In the rows, zero is written as 128.
Each path below is one point turned by a fixed rotation once a step. After each direction that follows a path, write how fast that rotation turns it, in degrees per step (0 if it stays still).
Each turn is a multiple of 5 degrees from 10 to 175, or 0.
Each row of a path follows its step; steps can be skipped.

step 0: [124 135 130 129 128 125 130 114 122 140 134 134 124 122 119 151 116 121
 144 119 125 121 139 138 131 135 134 110 139 126 128 139 123 137 132 125
 134 121 129 131 135 120 115 109 114 121 120 128 121 126 124 115 134 123
 128 121 126 119 125 137 128 125 120 121 125]
step 7: [113 116 130 113 133 127 130 122 130 114 142 134 126 123 136 145 130 125
 129 120 123 142 127 142 130 136 129 130 113 116 130 140 144 130 124 141
 125 129 118 118 118 121 127 118 130 147 133 127 126 132 130 123 123 121
 123 134 123 127 130 131 112 124 136 135 132]
step 9: [144 144 112 117 131 144 139 123 120 124 131 117 122 140 119 138 134 130
 126 127 120 121 124 133 111 124 127 124 125 127 129 125 131 120 122 125
 138 137 119 135 119 144 132 135 108 128 129 122 129 122 132 116 119 119
 124 116 136 126 123 129 132 129 117 134 120]
step 10: [121 129 137 118 130 136 130 118 127 139 116 135 120 118 127 120 128 121
 125 125 116 131 119 122 127 122 140 133 147 119 127 138 137 150 138 130
 138 130 136 131 138 131 114 130 129 118 127 108 120 120 127 116 126 122
 133 119 124 117 126 127 135 114 122 137 124]
step 14: [126 132 129 120 128 148 122 125 114 130 122 136 132 125 121 130 136 124
 126 114 114 119 119 132 121 128 132 139 133 125 136 133 130 143 120 128
 130 132 134 149 115 131 139 130 109 125 137 123 120 142 129 121 144 115
 118 120 131 131 127 141 126 134 127 131 125]
step 16: [129 124 129 123 136 128 146 125 126 126 126 128 129 130 128 142 148 126
 138 128 129 122 139 114 124 132 131 122 124 118 123 120 141 110 128 135
 127 129 148 132 118 116 107 121 134 121 148 133 130 119 131 131 130 126
 132 122 126 122 128 129 134 114 124 119 126]
step 18: [120 130 121 122 128 126 125 119 115 133 127 127 127 126 113 152 130 135
 129 129 124 114 109 142 134 134 132 134 141 121 127 143 132 141 129 136
 120 108 121 118 122 127 129 122 120 118 129 130 125 131 143 126 126 133
 123 116 119 134 140 123 124 132 130 132 131]
step 23: [121 122 130 120 137 132 146 126 135 125 140 134 137 134 110 134 123 115
 132 140 119 125 114 137 131 123 130 122 129 124 118 133 127 139 139 132
 138 127 128 130 128 131 136 114 115 131 136 118 137 112 144 129 127 134
 119 117 119 136 136 121 138 132 134 121 134]
[133 129 126 129 130 131 126 129 127 131 127 129 127 126 127 124 128 126
 130 125 125 126 127 126 128 130 127 125 125 131 130 125 130 131 129 130
 129 128 129 129 125 126 128 127 126 127 123 128 124 127 126 127 126 128
 129 129 128 122 129 126 130 127 126 128 126] -> 70
[128 127 129 133 132 129 132 127 128 131 127 128 127 129 129 126 131 130
 128 132 127 129 125 128 127 124 127 127 128 129 127 131 128 125 127 127
 127 130 129 132 129 127 126 128 129 126 128 124 128 128 124 131 125 128
 125 124 127 129 128 125 128 126 125 130 129] -> 60
[130 126 127 129 126 129 129 128 126 127 129 126 127 133 127 127 129 130
 127 131 125 127 132 129 129 129 130 132 130 131 131 129 132 128 129 129
 128 132 130 128 126 129 129 132 127 130 128 127 129 130 127 126 130 128
 125 131 132 126 125 129 128 124 131 128 130] -> 60
[128 128 128 129 128 127 131 133 129 129 127 128 129 127 129 129 130 133
 126 123 128 131 129 128 128 133 128 128 123 128 129 131 127 125 130 128
 130 129 128 126 129 126 126 127 129 128 131 130 128 127 126 130 127 128
 127 129 129 128 128 126 127 126 132 130 124] -> 80
[129 129 127 124 125 127 126 130 127 129 125 127 127 126 128 127 131 128
 128 128 125 129 127 133 129 128 131 127 126 130 127 126 129 124 122 128
 125 126 126 128 125 126 127 130 128 125 128 129 132 126 129 127 127 128
 127 128 127 127 129 129 123 125 127 130 129] -> 170

step 0: [133 131 116 125 129 119 128 130 137 111 112 129 108 129 119 138 128 133
 128 136 134 150 131 136 144 130 122 116 134 132 125 127 123 115 124 121
 126 137 116 133 130 129 126 135 122 135 118 147 135 129 122 130 132 130
 138 144 129 124 128 109 113 119 130 131 132]
step 1: [143 142 130 114 140 126 122 127 127 124 147 129 120 139 126 138 148 134
 126 120 142 131 119 125 133 127 131 124 137 107 125 130 130 138 124 131
 124 120 120 132 136 125 115 123 143 114 131 122 119 131 126 126 128 142
 129 119 111 123 133 138 143 127 130 124 136]
step 2: [117 121 130 123 130 133 140 130 126 139 127 146 115 118 120 119 119 114
 127 115 121 139 123 118 118 126 126 138 115 133 151 127 120 133 118 125
 120 130 151 124 125 132 123 134 132 135 118 139 134 138 133 130 130 127
 134 110 115 126 135 130 136 125 121 127 129]
step 13: [112 125 128 123 128 130 131 142 134 137 137 138 118 121 110 133 124 123
 127 135 136 134 129 140 127 113 125 138 105 124 124 136 119 130 123 131
 128 136 125 119 141 132 113 132 118 113 122 141 132 128 138 111 126 130
 131 126 117 126 116 120 118 139 139 130 130]
step 15: [136 136 141 129 124 122 142 122 120 132 125 125 137 112 136 121 120 130
 127 121 119 133 141 131 124 142 137 136 115 130 144 119 152 128 124 151
 122 114 128 125 126 127 135 123 127 132 134 127 136 143 125 114 127 127
 135 140 120 128 141 131 122 131 126 126 121]
step 19: [123 119 133 140 128 132 114 112 124 136 104 126 134 127 129 113 124 133
 122 130 128 136 129 137 125 124 139 117 139 107 128 133 138 118 133 115
 137 129 124 117 126 129 130 134 138 117 137 127 133 121 128 133 124 142
 139 126 131 128 130 133 149 137 119 126 126]
step 21: [118 132 132 124 140 108 133 139 138 121 115 134 136 148 130 134 142 124
 138 131 125 130 133 132 129 128 125 120 132 126 129 128 126 134 132 121
 137 122 128 143 139 134 110 139 130 133 119 138 139 127 120 125 144 134
 116 124 131 124 117 119 121 125 144 124 110]
step 24: [125 123 134 143 120 132 126 124 122 134 125 128 137 129 125 135 125 125
 123 130 136 128 117 129 115 124 139 126 133 113 119 155 133 122 136 136
 129 122 126 122 149 138 113 122 128 110 129 126 132 135 143 124 139 124
 123 134 133 118 130 112 128 134 137 121 112]
[129 125 125 126 128 130 128 127 127 129 131 133 127 131 130 129 132 130
 128 134 132 130 131 128 126 129 130 126 130 129 128 130 129 126 127 127
 133 130 128 127 128 128 129 126 128 129 133 125 127 130 125 130 126 126
 128 129 127 129 128 128 130 127 127 127 128] -> 135
[129 127 131 132 125 125 127 124 126 127 129 129 129 132 127 126 127 126
 127 127 128 127 127 130 125 127 127 129 128 129 131 130 129 127 132 130
 127 123 130 123 128 131 129 127 126 130 127 128 127 128 127 130 127 126
 130 127 128 128 132 126 129 127 123 127 125] -> 85
[126 128 133 126 129 129 131 127 130 126 128 129 128 126 131 130 130 127
 128 131 127 126 126 129 127 127 127 131 124 126 129 130 126 129 128 127
 126 127 131 126 127 126 128 128 125 132 131 128 131 126 124 130 129 131
 127 124 127 127 126 130 132 127 129 129 131] -> 90
[131 130 133 128 128 131 130 127 126 129 131 127 133 127 124 130 128 127
 129 127 128 128 129 130 129 126 128 131 126 131 125 129 124 129 130 128
 131 128 125 127 130 125 126 125 130 127 127 127 130 129 127 126 126 128
 130 131 124 131 131 130 128 129 128 126 128] -> 155
[128 128 128 126 130 126 130 127 126 124 129 127 131 129 130 126 127 126
 129 128 128 125 130 129 129 125 124 127 134 125 127 132 133 128 127 127
 130 129 130 131 128 126 127 129 128 127 123 128 128 126 126 128 125 129
 129 128 127 129 128 132 130 128 128 131 126] -> 160

step 3: [127 105 118 141 117 114 143 143 117 131 123 123 134 133 124 117 132 135
 118 125 130 138 125 118 136 122 139 121 124 138 124 133 138 132 132 130
 119 144 142 119 132 132 132 131 126 134 138 121 124 133 138 132 131 124
 123 125 111 125 144 140 130 130 115 128 127]
step 5: [124 116 127 123 131 120 112 131 131 109 127 138 114 140 133 129 134 128
 135 145 127 118 137 136 139 136 106 142 125 122 130 118 126 139 144 139
 133 128 121 137 133 136 131 116 133 133 126 124 133 131 139 137 136 128
 122 131 132 118 119 116 126 134 128 129 116]
step 9: [113 114 125 149 117 111 133 129 109 142 129 126 141 140 125 123 126 123
 125 137 130 125 133 127 131 139 128 125 132 125 128 127 132 129 126 128
 112 133 116 128 125 125 137 138 128 127 131 129 131 123 119 118 136 130
 154 128 126 133 124 125 136 139 113 114 130]
step 10: [116 131 125 137 132 114 127 107 110 132 112 142 120 125 108 140 128 122
 112 133 111 134 125 135 126 126 125 124 134 127 119 121 121 127 144 119
 144 128 129 131 128 126 134 127 127 132 137 124 122 134 116 135 132 129
 117 136 124 123 121 126 113 130 130 128 129]
step 13: [123 129 128 139 128 134 128 146 144 119 122 128 131 115 139 105 126 133
 125 120 107 123 131 123 137 126 109 138 133 126 131 128 137 124 135 121
 128 124 132 118 126 134 133 139 136 126 128 131 139 131 139 113 127 133
 130 143 138 114 126 123 121 119 133 120 125]
step 14: [126 142 126 136 106 113 112 151 140 128 115 127 145 126 120 112 129 129
 134 120 129 136 129 127 124 118 138 118 125 127 119 134 128 126 132 118
 117 137 137 126 131 125 124 131 126 129 136 122 125 122 114 135 129 126
 125 116 127 122 135 121 137 129 116 139 131]
step 20: [123 126 119 142 119 137 115 140 118 127 117 121 121 138 110 118 111 132
 140 125 135 134 130 127 122 137 118 124 128 121 133 135 130 141 134 139
 122 124 141 120 125 130 129 132 117 122 152 131 124 124 124 129 137 135
 138 130 118 128 126 120 141 143 119 125 129]
step 22: [132 127 121 119 130 113 118 136 131 127 138 116 125 137 126 134 137 124
 128 120 121 120 123 118 143 120 138 126 116 131 122 130 128 149 126 128
 109 135 114 130 144 133 132 107 133 129 117 127 127 133 124 144 131 119
 111 124 126 136 131 131 122 129 120 137 117]
[127 126 130 131 130 127 132 127 126 129 128 129 129 127 123 128 128 128
 127 128 130 130 128 127 127 129 126 130 132 127 125 126 130 125 127 129
 124 124 129 133 129 126 131 128 129 129 125 128 127 128 127 129 127 126
 129 125 125 130 124 131 129 124 129 129 130] -> 45
[127 127 129 130 128 131 122 125 127 129 125 129 127 127 125 129 129 128
 130 129 129 129 127 126 128 130 126 125 129 126 129 126 127 127 123 128
 128 126 127 125 128 132 125 129 126 125 128 131 131 128 129 130 130 127
 128 127 131 127 127 131 123 128 125 126 130] -> 135
[129 129 129 128 126 128 125 126 123 127 129 125 130 129 129 128 130 127
 131 126 126 131 125 132 128 128 128 128 128 131 124 127 129 128 132 129
 128 127 129 128 127 127 126 127 127 127 131 128 126 125 131 125 131 125
 124 126 129 127 125 129 129 129 126 132 129] -> 170
[130 128 128 126 130 128 128 131 124 127 130 128 127 128 126 123 127 128
 132 131 131 126 129 129 130 126 129 128 127 128 127 127 122 128 124 128
 129 128 128 126 123 128 127 128 128 128 127 130 126 128 130 128 128 124
 128 131 123 129 126 128 128 127 130 127 128] -> 95
[127 129 129 129 126 128 127 128 131 127 127 127 126 126 128 126 130 127
 127 124 129 127 130 131 128 135 129 129 127 125 131 126 130 126 125 125
 128 126 133 125 128 125 129 126 128 127 127 129 127 126 131 126 125 128
 124 127 127 129 128 125 130 128 127 126 126] -> 60
[133 130 129 127 128 128 130 126 130 128 131 129 130 130 127 130 131 127
 128 129 127 127 130 130 130 126 129 130 127 126 131 129 125 122 129 128
 124 127 129 128 135 130 125 125 125 127 128 129 128 127 128 131 130 125
 127 129 127 130 129 128 129 129 128 127 129] -> 100

step 2: [135 126 132 113 126 122 132 114 129 119 130 132 147 115 132 118 130 127
 117 120 119 132 138 129 120 139 124 130 133 114 125 126 119 139 128 129
 124 118 131 122 143 132 124 124 122 134 133 135 125 132 143 137 128 142
 137 123 126 129 121 128 113 132 140 130 123]
step 4: [110 124 121 126 135 121 130 117 139 134 131 124 121 132 141 139 138 132
 121 130 128 122 141 131 127 131 136 131 137 129 131 123 130 123 132 130
 124 126 145 126 128 127 122 130 111 125 134 138 131 123 125 116 131 106
 131 130 117 130 129 115 123 131 144 128 115]
step 5: [133 118 120 114 123 120 141 131 134 126 137 123 116 118 122 111 134 131
 128 121 122 128 131 130 127 140 128 121 126 115 134 131 122 128 137 145
 131 134 124 126 128 143 126 131 119 118 121 126 127 127 143 119 134 113
 127 142 133 117 131 120 127 123 131 128 114]
step 8: [136 136 120 127 134 133 134 117 129 133 143 135 136 133 123 122 122 135
 125 141 121 124 142 125 122 136 123 137 111 135 134 140 114 117 122 130
 119 134 114 125 133 138 133 144 133 130 124 119 121 134 134 125 121 130
 130 141 129 126 130 136 121 131 136 116 125]
step 10: [123 118 129 108 132 131 134 122 116 124 137 127 125 130 138 135 128 126
 122 126 131 123 132 137 128 130 143 131 140 128 141 121 110 129 132 126
 126 136 127 137 141 134 129 134 128 138 144 133 132 128 127 129 123 127
 122 122 139 138 113 137 115 125 132 132 142]
step 11: [132 130 135 124 130 111 130 123 126 140 129 129 136 120 121 133 138 124
 131 129 116 117 141 137 131 125 135 125 135 119 142 130 138 126 136 120
 121 134 140 120 147 131 129 144 123 137 127 129 118 127 141 117 115 131
 129 122 136 126 134 123 122 132 135 119 125]
step 13: [117 124 124 117 131 112 143 120 117 121 128 125 128 140 144 125 133 135
 128 123 131 134 126 139 137 129 134 115 118 123 133 129 116 132 128 135
 135 129 140 125 123 133 113 137 134 129 130 116 137 136 126 118 136 122
 135 120 128 122 129 122 129 144 134 132 120]
step 20: [144 127 126 126 130 110 131 118 139 125 121 140 132 121 126 113 136 124
 119 135 119 131 130 140 112 121 122 122 126 116 137 130 128 130 129 129
 124 122 132 119 130 131 125 131 126 124 131 123 135 132 128 122 126 114
 138 132 117 136 117 109 126 136 142 126 121]
[127 124 128 125 128 127 129 130 128 126 127 128 128 130 129 127 125 129
 126 130 125 128 130 131 125 129 129 127 125 127 132 129 132 132 128 128
 128 128 128 128 129 129 131 126 129 126 127 130 133 124 125 130 130 131
 130 127 129 126 130 132 126 129 126 131 128] -> 95
[126 128 127 129 131 123 128 130 124 127 129 130 129 128 127 131 128 124
 126 130 131 127 129 131 126 123 129 126 127 130 130 125 129 126 127 129
 127 130 129 130 125 128 126 125 129 131 129 128 133 130 128 129 127 124
 128 130 128 131 125 128 130 130 129 126 129] -> 110
[127 130 130 127 124 127 133 126 129 130 129 127 126 127 130 126 132 128
 125 129 129 128 126 129 126 128 127 132 130 132 130 130 131 126 128 128
 128 127 127 128 130 126 128 124 125 130 126 127 126 130 129 128 129 128
 130 127 131 130 129 130 125 132 126 129 132] -> 45
[134 129 126 130 126 124 126 130 129 127 127 129 128 126 128 129 127 127
 126 129 127 127 127 127 129 128 127 125 130 124 125 125 132 126 131 127
 129 126 132 127 129 128 125 128 123 127 129 127 128 129 129 130 131 130
 129 129 131 125 129 128 128 131 128 128 128] -> 160
[128 125 129 129 126 125 129 127 127 126 130 125 129 130 122 129 129 132
 129 125 132 125 128 128 129 129 126 128 127 128 128 126 127 130 126 127
 128 128 126 126 131 129 128 131 129 130 129 123 131 129 125 128 126 126
 130 132 131 127 132 128 127 128 126 129 130] -> 140
[130 128 125 125 126 126 126 131 132 128 129 129 131 123 125 129 131 128
 128 127 127 130 133 130 129 130 125 128 127 130 128 129 129 128 126 129
 128 133 126 128 131 129 128 129 131 129 128 126 126 127 131 127 129 128
 131 128 127 129 124 126 127 130 124 127 125] -> 120
